128 stands for zero in the data rows.
How far apart are the two rows of each pair, measured in a hidden way? 0 means very close, and 30 very far. Two or three weighted sums of its numbers give each row a place; it is the straight-line distance between the places.
[182 132 175 126 154 110 146 133 152 143 140 143  89 132 102 137]
[106 161 126 155 141 147 149 122 139 121 121 127  87 128  80 158] ~ 13
[131 115 161 126  93 134 169 173 158 116 161 149 163  96 134 165]
[144 113 158 105 124 117 173 122 131  92 118 161 113 111  98 139] ~ 5
[169 151 140 168 129 126 159 138 153 139 116 142 105 134 115 165]
[ 96  96 140 106 148 102  99 123 135  98  72 134  96 133  95 130] ~ 16
[137 122 162 117 116 131 166 142 119 123 134 153 109 109  90 154]
[108 114 149  79 139 101 110 116 125  82 158 129 146  87 130 115] ~ 6
[115 149 123 135 108 120 152 142 103 122 147 110 111 110 115 184]
[131 152 124 115 120 131 164 118 162 126 131 122 170  73 129 133] ~ 13
[161 121  88 135 115 154 136  96 120 140 102 138  94 201 113 104]
[186 147 135 116 136 112 151 140 142 169 169  98 155  85 191 155] ~ 9
[155 117 153 159 130 113 111 123 152 109  95 158 130 158 111 114]
[141 125 142 106 118 111 161 147 129 133 143 119 118 101 127 161] ~ 20
[112 101 116 129 125 128  91 127 125 108  84 124 107 165 116 123]
[116 144 148 125 138 119 129 181 125 126 151 124  92 111 114 167] ~ 8
[117 131 104 121 130  89 100 108 163 114 110  77 146 102 148 137]
[135 150  94 134 114 126 131  76 114  99 113 123 154 137 140  86] ~ 13
[ 93 113 141  97 154 160 127 162 110 136 163 163 121 136 113 107]
[103 140 130 107 136 121 149 138 134 128 139 123 111  82 112 166] ~ 14
[107 121 179  98 170 107 117 163 147 118 159 128  98 102  95 152]
[ 94 144  83 121 115 104 114 107 119 100 135  93 162  90 144 128] ~ 6
[136 119 129  77 151 132 118 112 155 158 171 138 143 103 157 129]
[127 155 157 139 117 137 157 151 145 118 162 151 125  99  98 154] ~ 10
[ 78  92 111 157  81 162 133 172  98 113  93 148 165 178 126 102]
[ 98 105 154 116 159 118  97 138 161 132  92 132 117 144  96 115] ~ 15
[105 108 125  91 172 129  96  99 166 121 130 105 137 115 141 117]
[178 132 139 148 176 117 127 112 150 125 121 162  97 156 104 110] ~ 28
[152 111 116 127 126 117 116 118  89 146 148 133 117 157 148 105]
[145 152 132 166 111 124 103 154 117 141 154 136  97 149 129 151] ~ 15
[139  68 159 103 122 111 114 133 143 136  93 153 118 142 126 119]
[129 133 141 135  80 148 158 143 152 112 118 149 147 104 123 127] ~ 19
[148 126 133 152  94 130 123 122 150 104 115 143 170 132 148 119]
[117  92 139 125 145 133  94 141 138 164  87 108 104 153 128 126] ~ 12
[112 122 163  96  95 142 177 149 130  94 178 186 148  80  99 128]
[100 114 153  97 146 121 123 113 152  80 129 147 124  99  87 125] ~ 12
[115 146 126 140 133 114  98 125 160  94 130 103 171  83 153 127]
[152  98  66 121 120 151 135 107 134 156  67 102 131 179 137 125] ~ 15
[136 142 157 136 146 132 140 134 161 133 132 148 123 119 101 124]
[169 124 151 124 158  97  99 111 128 140 161 125  97 148 148 105] ~ 4
[131 117 120 116 140 110  81 105 151 135 101 110 132 131 153 111]
[105 140  93 110 149 145 141  66 125  95 129 125 100 153  69 108] ~ 23
[131  94 135 104 115 106 120 152 123 153 138  98 152 112 178 152]
[103  91 144 114 150 120 112 165 159 157 103  92 127 115 128 157] ~ 6
[ 89 151 138 126 171 121  95 129 126  96 170 124  96 117 103 133]
[104 112 142  94 141 136 102 155 103 137 166 150 103 145 134 117] ~ 10
[145 133 120 152 150  93  99 134 166 143  99  71 162 117 176 151]
[158 105 158 122 126 135 139 142 113 144 145 174 100 148 117 113] ~ 17
[158 142 150 157 114 122 125 127 160 120 101 154 132 125 120 123]
[149 127 107 162  97 133 124 136 138 135 110 127 164 145 156 113] ~ 13
[138 123 142 166  99 139 133 161 128 153 127 124  90 144 118 154]
[122 140 104 110 167 136 133  74 175 128  92 112 146 126 108 103] ~ 5
[131 154 139 163 126 136 128 170 109 159 127 119 112 130 139 143]
[123 149 100 116 103 146 163 113  90 126 152 116 120 118 103 136] ~ 17
[125 154 133 140 127 144 136 144 126 129 133 142 103 122 100 132]
[ 80 123 104 107 162 133  91 110 125 117 125 106 126 123 115 109] ~ 5
[160 123 118 114 135 133 157 113  90 149 153 131 129 161 163 103]
[122 169  79 126 143 165 146 104 152 135 127  97 131 126 114 159] ~ 12
[137 141 106 155 127 110 124 105 134 103  95  94 130 122 118 138]
[ 94 122 158 149  99 107 118 174 130  96 117 131 119  92 130 148] ~ 25
[127 130 152 110 177 106 104 110 143 124 124 104  48 133  70 142]
[136 174 103 169  88 125 147 117 130 100 106 103 154 109 140 110] ~ 7
[125 152 131 124 137 115 125 133 104 112 163 123 112 102 120 138]
[ 62 110 154 117 107 141 118 187 135 131 155 149 156  93 144 145] ~ 18
[124 127 149 127 155 131 137 156 141 167 125 126  95 123 113 153]
[131 110 138 140 153 153 125 129 143 118 107 154 122 160 119 112] ~ 16
[115 123  90 120 137 130  86 111  80 154 150  99 126 149 164 105]
[120 103 119  95 165 142 114 114 139 160 148 102 109 134 132 162] ~ 3
[151 152 154 123 109 134 169 126 126 118 170 172 106 103 100 131]
[ 99 108 114  97 182 120 104  96 138 134 102 106  93 153  96 112] ~ 19
[152 164 100 109 164 105 145 111 149 146 132  71 115  91 150 166]
[ 87 154 100 125 158 160 144 126 131 148 139 106 125 122  97 151] ~ 5
[144 136 129 123 109 151 158 151 102 136 171 149 137 118 137 136]
[138 158 115 178 113 128 111  91 131  89 112 124 131 150 116 108] ~ 8
[ 83 117  94  92 103 156 166 111 126 120 127 115 162  98 113 154]
[113 104 134 117 149 124 126 134 161 127 157 139  89 127  98 141] ~ 9
[ 91 105 132 131 112 115 104 169 140 128  93 120 143 121 136 147]
[141 109 134 128  89  71 101 113 109  63 122 127 128 106 138 113] ~ 17
[142 103 164  91 113 140 167 154 135 138 136 175 158 103 142 121]
[135 169 100 142 111 123 138  92  95  97 119 112  84 140  90 118] ~ 5
[129 141  88 162 106 156 130 134 101 156 131 115 137 153 157 150]
[138  80  97 134  83 136 125 111 109 133  98 134 156 154 158 131] ~ 5
[140 139 154 152 141 116  90 140 148 136 138 125 150 133 149 112]
[115 129 118 123  96 154 150 135 103 124 135 147 141 130 122 129] ~ 9
[113 147 126 126 171 113 112 117 134 116 127  86  68 132  79 142]
[102 153 152 160 119 137 135 132 127  79 137 172  99 146  72 108] ~ 6
[117 151  87 127 117 128 129 108 124 100 136  81 155 106 147 121]
[122 143 163 142 185 106  86 131 146 121 161 124  91 130 113 109] ~ 9
[146  99 145 133 108 134 131 133  93 130 172 178 134 151 141 104]
[167 139 173 118 152 132 164 157 126 141 147 163 111 126 110 136] ~ 5
[131 164 146 166 132  95  87 133 115  89 141 101 107 136 132 119]
[101 113 133 126 123 142 135 137 156  98 122 139 169 118 111 128] ~ 9
[131 130 121 147  83 117 149 128 138  97  98 132 137 107 119 142]
[167 132 162 123 118 138 142 128 121 135 161 174 138 126 142  99] ~ 16
[125 138 149 139 126 133 131 115 159 102 126 142 124 126 107 122]
[104 114 123 130 128 133 115 148 142 142 114 116 152 122 146 147] ~ 16
[102 133 122 109 134 158 165 115 115 123 142 143 116 105  98 132]
[160 137 139 151  85 117 159 135 135 112 117 130 133  99 120 148] ~ 12
[154 148 101 145 121 134 130 107 122 123 110 107 150 140 141  85]
[132 106 149 111 147 115 104 138  95 150 178 145 123 134 175 112] ~ 15
[115 174 124 171 122 142 137 107 149 102 134 126 110 124 100 140]
[169 170 117 206  75 100 137 132  89 120  98 104 101 149 133 151] ~ 20
[101  88 113 113 125 121  92 136 114 135 131 122 163 136 180 109]
[157 157 134 110 130 101 135 140 102 139 167 113 129  86 156 135] ~ 9
[ 92 132 126 152 127 114  84 115 126  77 124  98 119 136 108 103]
[144 128 109 123 111 117 155 133 120 123 126 111 142 104 139 156] ~ 9
[110 140 141 121 141 125 126 173 139 162 136  96 100 101 126 181]
[165 192  98 165 142 134 152  82 141 126 150  88 123 113 127 150] ~ 29
[114 118 113  96 128 161 168 142 122 173 145 157 142 127 130 135]
[140 127 130 141 146 134 116 124 126 140 135 145 119 167 135 111] ~ 12
[157 118 154  96 200 111 108 145 133 186 134 100 126 145 144 131]
[144 164 111 131 148 117 119  72 124 102 147 115 136 107 139  96] ~ 20
[156 155 138 177 106 123 136 151 147 133 117 125 132 131 143 140]
[156 157 146 171 128 145 148 151 129 140 132 157 113 132 126 135] ~ 2
[135 155 122 125  96  80 155 130 136 119 120  69 165  72 171 165]
[171 148 112 111 172 152 166  95 161 196 131  98 133 125 134 152] ~ 16
[118  88 123  63 150 123 124  88 152 135 124 126 160 130 139  99]
[143 107 114 103 116 154 172 119 126 152 109 139 166 134 123 134] ~ 13
[117 157  97 123 115 110 119 105  88 105 163  91 135 114 140 124]
[156 135 155 174 128 123 111 146 144 138 150 131 131 148 146 138] ~ 12
[148  94 108 106 154 108  95 100 131 148  92 109 137 162 146  85]
[103  94 138 116 143 141  90 144 118 157 110 133 124 144 143 113] ~ 19
[137 151 121 131 157 114 101 114 126 135 167  92 126 136 156 139]
[ 87 118 124 140 124 135 106 141 148 128 112 111 146 125 142 129] ~ 12
[131 126 107 102 133 110 139 137 137 119 119 103 131  98 126 155]
[169 136 106 148 119 129 143 135 107 172 107 111 122 168 145 130] ~ 5
[106 128 107 100 115 118 131 131 144 124 134  81 181  69 168 154]
[ 90 108 131 129 120 156 131 161 146 146 120 158 167 136 147 124] ~ 11
[157  93 140 124  86 124 153 148 132 138 100 156 172 135 147 120]
[ 80 141 101 119 167 148 104 123 118 139 140  98 101 137 118 130] ~ 14
[ 95 111 141  82 129 151 138 168  97 164 182 148 132  99 138 141]
[123  63 130  89 133 139 151 155 119 167  97 163 140 142 156 115] ~ 17
[102 102 146 105 143 129 120 173 148 171 124 126 117 106 137 165]
[115  78 135 132  75 148 142 182 115 149  93 155 145 142 139 135] ~ 11
[106 153  84 134 114 140 150  91 145  96 121  92 175  99 132 144]
[ 99  93 133 101 140 108 111 122 138 107  88 115  99 125  91 114] ~ 13
[134 115 115 128  85 114 124 140 114 148 107 112 147 126 172 146]
[112  97 150  91 107  93 137 148 140 101 107 130 162  86 134 151] ~ 7
[ 97 160 162 135 170 131 128 129 192 146 150 109  89  81  80 167]
[ 94 116 137 150  88 152 139 156 127 123  76 134 126 136 101 138] ~ 11
[142 166 132 158  99 137 157 140 114 117 119 135 130 124 111 132]
[127 148 124 135 160 105  97  95 121 117 121  99  70 134 105 115] ~ 5
[105 120 111 103 161 186 127  90  97 151 115 141 122 177  56  80]
[148 148 120 162  80 120 142 116  70  87 126 145  91 167 105 104] ~ 12
[137 132 127 118 127 102 117 104 136 120 136 115 146 116 157 103]
[162 204 118 158 140 139 172 102 164 152 153  93 137  94 128 156] ~ 9
[155 198 128 175 103 127 144 109 149  99 144 133 146 105 129 133]
[185 139 155 157 111 121 144 140 123 136 128 156 120 142 138 117] ~ 10
[146 104 162 107 112  98 133 113 101 109 155 159 136 110 141  94]
[145 160  97 175 107 134 134 103 108 118 114  99 100 146 114 153] ~ 12
[110 107 128 120 124 171 145 156 160 156 113 128 162 116 129 150]
[173 135 159 139 133  95 121 135 135 113 151 130 112 124 140 135] ~ 6
[141 126 141 115 140 125 123 157 141 173 136 138 143 120 157 135]
[ 83 138 117 133 126 157 128 128 104 102 126 136 107 138  81 120] ~ 13
[ 84  99 122 166  86 130  74 151  84 102 127 130 137 167 147 106]
[147 154  83 155 156 146 122  87 151 159 104 102 163 154 145 114] ~ 12
[138 149  89 110 135 144 147  84 101 126 176 123 145 141 137 106]
[130 109 142  71 151 106 127 111 111 143 133 123  79 138 116 108] ~ 25
[119 153 136 152 134 148 129 114 116 114 138 157 119 151  93 100]
[129 120 128 160 125 163 127 121 118 125 115 166 113 172 103 111] ~ 7
[116 133 150 142 142 141 134 114 135 105 125 127  62 145  56 110]
[151 116 112 134 103 109 133 139 117 143 117 114 152 126 175 134] ~ 23
[132 102 148 106 110 120 154 181  83 174 142 144 116 119 146 154]
[127 162 130 191  82 123 131 140 138  86 108 131 153 118 135 122] ~ 10
[135 136  77 127 111 119 150  86 128  95  96 103 140 123 103 143]
[121 130 118 113 123 111 118 137 116 125 125 111 111 125 107 127] ~ 14
[178 116 155 117 105  87 124 167 130 158 142 121 141 108 182 141]
[115  70 162 103 144 121  91 152 157 142 113 163 133 148 143  99] ~ 3
[101  98 135 140 114 155 120 140 102 109 126 186 133 171 106 102]
[124  97 148 101 142  80 100 118 146 115 130 124 128 106 155 118] ~ 14
[ 90 140 147 144 126 130 122 108 151  53  94 147 128 120  69  98]
[158 142 113 147 107 140 126 131 118 151 127 120 141 136 159 148] ~ 10
[108 136 113 154 113 165 126 136  84 121 125 143 109 169 102  93]
[165 129 123 128 164 103  89  95 168 139 119 105 136 146 168 104] ~ 8
[101 127  94 108 153 151 123 117  82 150 150 109 112 152 126 114]
[152 155 146 126 133 109 141 120 137 108 161 122 107 116 104 153] ~ 1
[133  82 111 110 120 153 149 122 114 146  90 150 136 170 119 123]
[142 102 131 118 121 115 137 138 133 130 113 137 145 146 154 110] ~ 7
[136 133 142 140 128 121 120 140 143 119 113 125 153 125 155 123]
[111 133 120 166 125 165 120 125 103 131 108 145  84 178  87 118] ~ 2
[128 129 176  61 179 125 159 124 191 120 172 157 170  52 123 146]
[101 100 140 142 125 123  85 128 155 136  85 111 118 142 127 137] ~ 23
[170 141 105 138 118 120 133  91  89 140 124 124 126 146 145 120]
[141 142 116 125 150 143 117 143  99 168 171 117 140 119 178 119] ~ 9
[ 96 148 103 161 119 173 123 157 116 159 137 123 126 144 130 146]
[ 93 130 105 118 150  95  93  96 151  87 101  75 133 111 121 124] ~ 6
[114 121 107 135 126 157 112 122  92 176 118 144 102 182 125 118]
[164 120 141 171  94 124 125 132 133 119 127 165 147 152 152 112] ~ 19
[104 161 111 130 139 168 153 111 116 112 138 133  97 133  69 141]
[164 116 135 108 116 111 146  94 103 118 146 153 128 133 135 115] ~ 5
[148 138 146 148 121 122 124 166  99 148 180 116 141 132 188 149]
[161 110 130 116 104 112 141  94 128  84 111 150 148 131 111  84] ~ 10
[138 121 127  96 131 126 143 145 130 166 131 112 131 106 145 154]
[159 103 123  97 155 157 144  88  96 168 143 189 116 170 121  60] ~ 15
[134 137 152 149 116 120 137 148 166 111  94 131 145  98 128 150]
[104 121 120 137 107 124 135 134 139  94 113 121 163 117 128 128] ~ 12
[148 138  77 120 130 130 131 103 116 167 129  98 122 152 137 145]
[153 126 136 148 119 151 135 139 103 150 125 143 100 173 114 109] ~ 13
[150 134 145 151 153 102  87 148 145 148 119 115 101 152 139 133]
[100 113 132 123 108 145 138 132 148 103 118 146 157 127 113 115] ~ 19
[148 147 112 146  97 140 146 134 105 151 147 129 142 138 163 127]
[129 165 130 160 138 136 135 126 135 106 125 122 104 128  95 134] ~ 7
[112 105 157 141 124 101  72 150 135 120 122 138 134 144 157  90]
[143 145  92 166  90 145 115 103 113 124  91 140 153 159 162  76] ~ 5
[144 111  89 117  94 133 135 104 110 129  88 137 156 134 154 104]
[136 120 153 118 157 119 115 129 135 122 157 135 116 115 121 139] ~ 12
[123 129  99 124 106 124 155 100 136 102  96 108 135 124 102 141]
[103 106 146 123 120 141 115 169 149 144 129 128 158 117 151 146] ~ 11
[120 113 151  92 133 120 104 138 110 128 187 139 127 117 147 116]
[105 123 145 140 127 149 132 161 153 148 104 142 134 128 121 131] ~ 14
[ 99 103  90  96 119 130 128  98 122 118  75 135 146 123 112 100]
[114 151  91 140 147 144 114  87 131 105 110 109 125 136 110 105] ~ 16
[175 174  91 164 120 120 163 111  98 121 126  95 114 126 135 159]
[140 104 106  99 111 121 174  96 127 122  93 116 132 120 112 125] ~ 11
[145 116 149 134 101 130 152 149 166 128  81 144 167 119 128 141]
[168 113 120 134 118  87 105  96 142  92  91  97 135 112 160 126] ~ 7
[ 98 133  80 114 101 160 171  98 146 107 127 122 163 106 118 137]
[141 139 110 119 133 132 171 123 112 127 137 123 120 114 113 148] ~ 13
[116  69 147  85 130 138 140 113 131 117 115 182 163 137 135  73]
[109 111 151  98 165 144 119 161 148 178 153 136 103 112 126 149] ~ 17
[168 149 130 182  79 122 131 132 136 118  98 137 174 138 161 108]
[122 128 155 129 138 116  93 133 104 106 158 142 103 129 123 105] ~ 11
[139 139 109 121  87 114 131 114 135 142 121 108 159  79 174 127]
[113 120  87 108 130 115 102  95 109 104 133  86 144 131 146 114] ~ 26
[ 89 136 135 106 146 134 136 166 135 140 154 107 102  98 103 159]
[115  98 153 124  83 109 112 166  81 128 146 142 114 120 149 138] ~ 8
[133 170 123 145 131 135 158 122 125 105 134 156 111 109  99 124]
[138 118 124 153 104 123 119 135 126 139 107 130 155 133 158 114] ~ 8
[109 113 108 127  99 146 129 135 139 142 122 131 151 131 151 131]
[143 172  95 144 149 145 146 106 131 137 111 104 118 123 101 158] ~ 17
[113 144 154 150 146 141 105 134 137 128 151 123 108 144 118 107]
[102 144 126 107 148 131 145 108 134 100 151 141 157  94 121 115] ~ 5
[ 68 113 159 152 102 140 120 184 116  88 150 150 105 134  82 146]
[110 144 118 132 129 138 108  94 143  91 101 125 142 146 111  84] ~ 7
[124 135  91 174 142 124 114 117 108 156  97 105  85 191 116 129]
[148 128 164 134 142  80 104 111 159  84 110 124 115 108 118 113] ~ 19
[151 147 123 178  84 126 134 134 128 120  97 124 168 134 157 122]
[153 136 103 130  98 103 155 104 131 108 110 108 155 107 150 135] ~ 3
[124 151  82 119 129 127 125  65 116  94 143  97 148 122 123 109]
[113 127 147 134 124 141 153 131 146  85 115 164 127 127  87 126] ~ 10
[113 132 134 145 130 153 146 159 154 145  73 129 131 151 103 157]
[173 120 165 122 153 101 121 124 149 148 150 119 119 123 140 128] ~ 21
[114 147  77 114 118 122 121 109 126 126 129  77 167  89 155 144]
[117 144 103 104 174 138 109  90 208 156 113  94 157 105 145 147] ~ 10
[113 105 122 121 159  78  84  72 149  59 108  94 130 118 128 112]
[126  98 120 133 128 137 131 125 130 142  77 145 143 166 127 117] ~ 14
[142 134  87 138  92 146 151 122  86 127 134 145 140 159 165 115]
[122  97 122  89 144 154 146 127 128 158 138 155 143 143 125 131] ~ 4
